Rotation paths and how fast each direction turns (degrees a step)
Each turn is a multiple of 5 degrees from 10 to 175, or 0.
Each row of a path follows its step; steps can be skipped.
path 1
step 0: 0.52, -0.69, 3.00, -1.85, -2.96, -2.66, -0.54, 0.79, 1.64, 0.38, -1.74, 0.42, -1.88, -0.90, 0.61, -1.77, -1.49, -0.89, 2.45, 1.62, -1.58, 2.27, -2.90, -1.89, 1.38, 0.60, 0.14
step 1: -2.99, -0.66, 0.89, -2.60, -0.78, -2.78, -2.87, 1.19, 1.85, 1.91, -1.52, -0.06, -1.62, -0.89, 2.19, 2.72, 1.02, 1.58, 1.14, 0.57, -0.68, 0.94, -2.07, -0.02, -2.93, 0.24, -0.15
step 2: -0.98, -0.26, 2.93, -2.44, 2.02, -0.45, 0.27, -0.08, -1.30, 1.13, -0.95, -2.97, -1.83, 1.10, -0.36, 2.37, 2.82, -1.36, 0.38, 0.75, -0.87, 2.71, -2.46, 1.01, -0.71, -2.41, 2.01
step 3: 1.09, -1.13, 3.41, -2.47, 0.50, -2.17, -0.91, -0.67, 1.34, 0.82, -2.84, -1.83, 0.39, 2.26, 0.67, -1.59, -0.13, 0.33, 0.86, 0.85, -0.74, 2.13, -2.20, -1.04, 4.18, -0.53, 0.14
step 4: -2.45, -1.04, 1.46, -0.73, 0.95, -2.67, -3.27, 2.42, 2.58, 1.48, -3.07, -1.33, 1.98, 1.19, 3.90, 0.33, -0.78, -0.28, 0.19, -0.28, 0.42, 1.32, -0.20, -0.35, -1.06, 0.32, -0.27
step 5: -1.97, -1.14, 1.47, 0.02, 3.90, 0.01, -0.26, 2.19, -0.52, 1.30, 0.80, -1.53, 1.03, 0.20, 1.59, 3.06, 0.16, -1.88, -0.30, -1.03, 0.23, 2.53, -3.01, -0.84, -0.36, -3.04, 0.87
step 6: 0.57, -1.33, 2.96, -1.45, 2.71, 0.63, -0.75, -1.19, 0.01, 0.50, 0.21, -0.16, 3.62, 2.52, -0.23, 1.01, -0.17, 1.92, 1.16, -0.85, 0.07, 1.55, -2.80, 0.68, 4.16, -1.12, -0.77
step 7: -0.39, -0.25, 2.62, -0.50, 1.32, -0.32, -1.45, 2.46, 0.75, -0.15, -1.61, -1.62, 3.69, 3.32, 2.47, 0.64, -2.93, 0.40, 0.20, 0.24, 1.67, 0.30, 1.47, 2.18, 0.51, 1.88, -0.79
step 8: -1.60, -0.91, -0.27, 1.51, 2.79, 1.24, 0.73, 2.08, 0.21, -0.29, 2.19, -1.36, 0.31, 1.61, 3.10, 2.71, -3.81, -2.41, -1.31, -0.38, 0.83, 2.47, -0.98, -1.24, 0.47, 0.19, -1.22
step 9: -1.20, -0.93, 0.60, 0.69, 0.53, 2.36, -0.39, -1.81, -0.03, -0.12, 2.99, 2.14, 3.40, 1.21, 0.14, 1.61, -1.34, -0.22, 1.44, -1.53, -0.77, 3.34, -2.68, 1.14, 2.09, 0.41, -2.51
step 10: 0.29, 0.77, 2.72, -1.09, -1.83, 0.73, 0.07, 2.68, -1.12, -0.16, 1.20, 1.20, 3.10, 1.82, -0.65, 1.70, -3.41, 0.41, 2.04, 0.28, 1.23, 0.34, 0.23, 3.69, -0.08, 2.10, -0.93
Speeds:
-0.70, 0.63, -0.08, 0.54, 0.35, -1.43, -0.73, 0.35, -1.90, 0.85, -0.63, 0.24, -0.91, 0.56, 0.30, -0.74, 0.34, 0.31, -0.18, -1.14, -0.25, -0.05, -0.41, 0.17, 0.73, -0.08, 0.27 => 25
-0.59, 0.44, -0.46, 0.70, 0.83, 0.45, -0.17, -0.08, 0.74, -0.62, 1.05, -1.10, -1.43, -0.17, 0.32, 1.33, 0.92, -0.54, -0.76, -1.05, -0.54, -0.05, -0.33, 0.47, -0.16, -0.40, -0.14 => 110
0.86, -0.23, -0.43, 0.51, 0.04, -0.38, -0.07, 0.04, -0.06, -0.40, -1.15, 0.64, -0.77, -0.40, -1.32, 0.74, -0.02, -0.03, -0.21, 0.45, -1.78, 0.21, -0.37, -0.05, -0.70, 1.49, 0.56 => 20
-0.88, -0.34, -0.73, -0.28, -0.13, 0.00, -1.33, -1.58, 0.98, 0.04, -0.28, 0.69, 0.54, 0.44, 0.41, -0.08, 0.77, 1.48, 0.09, -0.37, -0.39, 0.05, 0.25, 0.46, -0.02, 0.79, -1.02 => 130
0.84, 0.92, 0.08, -0.17, 0.00, -0.08, 0.81, -1.44, -0.68, 0.01, -0.77, -1.65, -0.03, 0.87, 1.12, 0.50, -0.13, 0.14, -0.51, 0.88, -0.21, -0.52, 0.62, 0.12, 0.52, 0.77, -0.07 => 85
-1.07, -0.29, 0.08, 0.44, 0.67, -0.14, -0.37, -0.05, 0.61, -0.60, 0.23, -1.14, -0.35, -0.67, 0.28, -1.97, -1.17, -0.40, -0.01, 0.20, -0.63, 0.54, 0.78, -0.55, 0.20, 1.02, 0.31 => 90
0.92, 0.88, 0.74, 0.31, -1.08, -0.94, -0.39, 1.01, 1.23, -0.86, -0.31, -0.40, 0.33, -0.47, 0.24, -0.06, -0.31, 0.35, 0.73, -0.94, -0.39, -1.03, 0.07, 0.87, 0.93, 0.14, -0.30 => 110
path 2
step 0: -0.77, 1.60, -0.23, 0.63, -0.10, -2.34, 2.09, -1.50, 1.41, 0.90, -0.76, -1.83, 0.56, 2.32, 0.92, -2.43, 0.68, -0.27, 2.20, 2.26, -2.49, 2.72, 2.27, -1.40, -3.66, 0.03, -0.25
step 1: 0.51, 1.35, -0.24, -0.24, 0.51, 0.78, 1.16, -0.44, -1.84, 2.06, -0.10, 0.34, 2.83, -0.98, 0.38, -1.34, 0.99, 0.38, 0.19, 3.77, -3.56, -3.52, 1.88, 1.21, 1.34, -1.13, -3.14
step 2: 2.02, -1.78, 1.78, -1.44, 0.50, 0.85, 1.08, 0.95, -2.52, -0.94, 1.33, 1.45, -0.54, 4.37, 0.62, -0.45, -0.53, -1.92, -0.90, -0.81, -0.73, -1.49, 4.58, -0.95, 1.20, -1.64, 0.29
step 3: -0.67, -0.43, -2.44, 0.37, -3.21, 0.65, 1.45, 1.41, -0.27, 0.49, -1.55, 0.15, -1.20, 1.84, 2.66, -1.12, -0.82, -2.37, 2.32, 0.88, 2.01, 3.18, 2.15, 1.45, 0.95, -0.82, -2.62
step 4: -1.30, -0.75, -1.83, -0.96, -1.63, 0.45, 2.37, 0.07, -0.07, 4.44, -0.45, -3.54, 0.85, -1.69, 1.46, -0.36, -2.26, 0.08, -0.95, 0.87, -2.65, -0.18, 2.33, -1.86, -0.05, 0.72, 1.50
step 5: 1.05, -0.72, 1.36, -0.11, -2.40, 0.79, 1.38, 0.78, 1.58, -2.77, 2.51, 0.00, -2.17, -0.36, 2.21, -0.85, -0.38, 0.23, -0.92, 3.67, -3.72, -2.67, 1.15, -0.68, -1.02, -1.45, -0.17
step 6: -1.83, 0.13, 0.19, 1.54, 0.54, -1.44, -0.59, 2.97, 0.95, -0.88, 1.23, 2.16, 1.56, 1.85, -0.40, -0.95, -3.09, 0.16, 0.96, 1.42, 0.29, -0.35, 5.08, 2.30, -1.42, -0.56, -0.91
step 7: -1.70, 0.78, 0.06, -1.36, -0.26, 2.86, 1.92, -0.93, 0.40, 3.69, 0.89, -1.55, -0.36, 1.90, -1.70, 0.85, 0.52, -4.25, 1.01, 2.26, 0.46, -0.16, 2.00, 3.03, -0.92, -0.28, 0.13
step 8: -0.52, -1.29, 0.36, 2.45, -1.83, 0.57, -0.85, -1.10, -3.71, 2.70, 2.39, 1.19, -0.39, -1.32, 3.28, 0.05, 1.19, -2.02, -1.03, 2.39, -1.08, 0.60, 1.80, -2.08, -0.26, -1.53, 1.27
step 9: -0.33, -0.81, -1.14, 0.32, -5.15, 2.87, -1.20, 2.73, 0.05, -1.71, -0.68, 1.18, 0.93, -0.68, -0.34, -0.98, -0.60, -0.83, -2.81, -1.26, -0.91, -1.57, 3.07, -0.30, -1.47, 0.03, -1.21
step 10: -0.83, -1.52, -1.22, -1.30, -3.32, -3.17, 0.09, 0.61, 0.95, -0.10, 0.96, -3.24, -0.15, 2.22, -2.15, -1.59, -0.45, -0.62, 1.95, 1.23, 0.69, -0.21, 2.19, 0.18, -3.31, -1.08, 2.28
Speeds:
0.10, 1.64, -1.09, -1.02, 0.18, 0.59, -1.13, -0.49, -0.35, 0.13, 0.82, 0.24, -0.74, 0.01, 0.16, -0.02, -1.08, 0.02, 0.97, -0.35, 0.30, -0.65, 0.02, -1.13, -0.61, -0.28, -0.50 => 0
1.88, -0.23, -0.39, -0.11, -1.15, 0.21, 0.46, 0.84, -0.49, 1.54, 0.40, 0.99, 0.34, 0.42, -0.28, 0.03, 0.99, 0.89, 0.48, -0.67, 0.34, 0.12, -0.21, 0.01, -0.43, -0.23, -0.06 => 55
-0.59, 0.22, -0.33, 0.16, 0.63, 0.54, 0.37, 0.44, -1.55, 0.29, -0.92, 0.74, -1.83, -0.03, -1.13, 0.47, 0.60, -0.01, -0.36, 0.50, 0.59, 0.44, 0.74, -0.26, 0.82, -0.31, 0.19 => 70
0.38, -0.54, -0.41, -0.18, -0.51, -0.20, -0.71, -0.22, -0.71, 0.46, -0.09, -0.31, 0.38, -0.02, 0.79, -0.28, 0.18, -2.15, -1.10, -0.94, 1.08, 0.11, -0.06, -0.50, 1.11, -0.13, -0.64 => 65
-0.79, 0.89, 0.31, 1.16, -0.60, 1.45, -0.03, -0.17, -0.24, 0.86, 0.00, -0.26, -0.21, 0.82, 1.00, -0.17, -0.23, 0.03, 0.09, -0.52, -0.73, 1.36, -0.94, -0.23, 0.40, 0.72, 0.82 => 85
-0.52, 0.08, -0.19, -0.99, 0.39, 1.33, 0.33, 0.67, -0.07, 0.64, -0.41, -0.56, 1.22, -0.02, -0.99, 0.72, -0.66, 0.29, -1.05, -1.20, -0.42, -0.97, 0.54, 0.26, 0.14, 0.86, 0.07 => 140
0.64, -0.22, -1.01, 1.10, 0.99, 0.58, 0.00, -0.02, 0.09, 0.62, 0.43, -1.69, 0.01, -0.77, -0.33, -0.76, 0.81, -0.31, 1.19, 0.31, 0.06, -0.91, 0.18, 0.06, 0.68, 0.28, 0.76 => 110
path 3
step 0: 4.68, 2.08, -1.25, 2.93, 1.73, 0.34, -0.57, -0.38, 0.55, 2.42, 0.60, -0.11, 0.53, -0.68, -0.03, -0.05, -1.50, -2.78, 1.29, -1.09, 1.75, 3.35, -0.78, -0.56, 2.01, -1.60, -0.59
step 1: 1.28, 1.06, 0.32, 2.81, -1.56, 2.79, 0.59, -1.32, -0.68, 1.28, -0.26, 0.62, 1.00, 0.72, 0.15, -0.83, -1.10, 0.98, 4.68, -0.76, 2.91, 1.60, 0.58, -1.27, -2.54, 3.01, -0.65
step 2: 1.50, 3.15, 1.20, 2.68, -0.14, -1.26, -0.49, 2.00, 0.80, -1.22, -0.01, 1.04, 0.95, -2.02, -0.18, -1.45, -3.11, -0.12, -0.28, 0.59, 2.46, 0.35, -3.47, 2.15, -1.59, 3.12, -0.20
step 3: 0.79, 0.59, 0.57, -0.65, -1.04, -1.56, -2.05, -0.81, 3.00, 2.32, 0.41, 0.80, -0.33, -3.21, -1.75, 1.96, -2.68, 3.49, 3.30, 0.04, 1.48, 2.12, -1.22, 0.51, 0.80, 0.49, -0.12
step 4: 1.65, -0.33, 2.15, 1.24, 2.16, -0.82, 1.99, 1.88, 0.94, -0.42, -0.79, 1.10, 0.86, -3.13, -2.31, 0.48, 0.56, 2.52, 3.19, 0.72, 1.99, -3.39, -0.25, -1.71, -1.40, 0.75, 1.54
step 5: 1.46, 1.55, 2.80, 0.43, -0.55, -3.17, 0.32, 1.53, 1.22, 2.69, -1.52, 1.18, -0.53, -0.45, -0.58, -1.13, 1.40, 0.13, 1.75, -3.66, 0.85, -1.50, -3.26, 1.70, 0.33, -2.78, 0.65
step 6: 0.03, 0.17, 0.50, 0.28, -0.51, 0.45, 0.94, -0.76, -0.46, 3.00, 0.93, -2.16, 0.06, -4.01, 1.06, -0.99, -0.77, -1.46, 3.90, -2.87, 1.12, -2.34, 0.91, -0.37, 3.04, 0.07, 2.27
step 7: 0.07, 2.70, 2.03, 3.94, 1.39, -2.38, 3.22, -0.73, 1.36, 1.31, -0.67, -1.02, 1.26, -0.63, 3.55, -0.43, 1.09, -1.47, 1.04, 0.31, 1.72, 0.94, 1.00, -1.33, -0.68, -0.40, 2.02
step 8: 1.19, 2.73, -0.38, 4.26, -0.35, 1.08, -2.29, 0.13, -0.36, 2.54, -1.29, 2.60, 2.59, -0.23, 0.61, -0.52, -0.99, -1.66, 2.49, -0.26, -1.47, 2.19, -0.56, 0.81, 2.34, -0.54, 1.49
step 9: 5.51, 2.64, -1.54, 1.69, 0.49, 2.26, 1.85, -1.22, 0.21, 0.21, 1.32, 0.89, -0.29, -1.76, 1.51, -0.08, -1.35, 0.70, 2.03, -0.88, 1.63, 1.75, 0.03, -1.74, 0.19, 2.13, -0.97
step 10: 0.94, 3.20, 0.48, 1.77, -0.94, -0.87, -0.91, 1.66, 0.33, 1.13, 1.28, 0.90, 0.83, 1.72, -1.32, -1.55, -1.97, 0.18, 3.50, 1.66, 3.90, 1.02, -0.98, 0.88, -3.63, 1.06, -0.20
Speeds:
0.45, -0.50, 1.15, 0.35, 0.36, -0.46, -1.04, -0.06, 1.15, -0.05, 0.73, -0.52, -0.86, 0.40, -0.30, -0.30, 0.92, 0.93, 0.23, 0.26, -0.05, -1.60, 0.45, 0.88, 0.78, 0.44, -0.54 => 45
0.46, 0.01, -0.88, -0.37, -0.13, -0.14, -1.69, 0.16, 0.46, 0.95, -1.18, -0.74, 0.28, -0.46, -1.04, -0.69, 0.46, -0.40, -0.35, -0.17, -0.10, 1.13, 0.02, 1.25, 0.36, -0.63, 0.35 => 135
1.19, 0.04, 0.69, 0.07, 0.24, 0.56, -0.17, -1.44, -0.03, 0.20, -0.83, 0.14, -0.18, 0.55, 0.74, -0.67, -1.30, -1.05, 0.29, 1.41, -0.71, 0.14, 0.37, 0.46, -0.31, 0.32, -0.75 => 45
-1.86, -0.06, 0.64, 0.56, -0.53, -0.84, -0.47, -0.72, 0.49, -0.44, 0.05, -0.75, 0.34, -1.07, 0.96, -0.02, -0.71, 0.09, -0.67, 0.51, 0.04, 0.64, 0.19, 0.54, 0.19, 1.08, 0.83 => 80
0.15, 0.17, -0.25, -1.21, 0.52, -0.29, 0.38, -0.51, 0.17, 0.38, 0.08, 0.45, 0.40, 0.64, 1.32, -0.93, 1.03, -0.20, 0.33, 0.37, -0.22, -0.33, -0.34, -0.22, 1.21, -0.04, 1.98 => 40
0.07, -0.42, -0.46, 0.44, 0.85, 0.97, -0.35, 1.01, -1.01, -0.69, 0.22, -0.12, 0.71, -1.14, -0.84, -0.54, -0.60, -0.92, -0.05, 0.69, -0.14, -1.39, 0.19, 0.03, 0.67, 0.71, 0.75 => 160
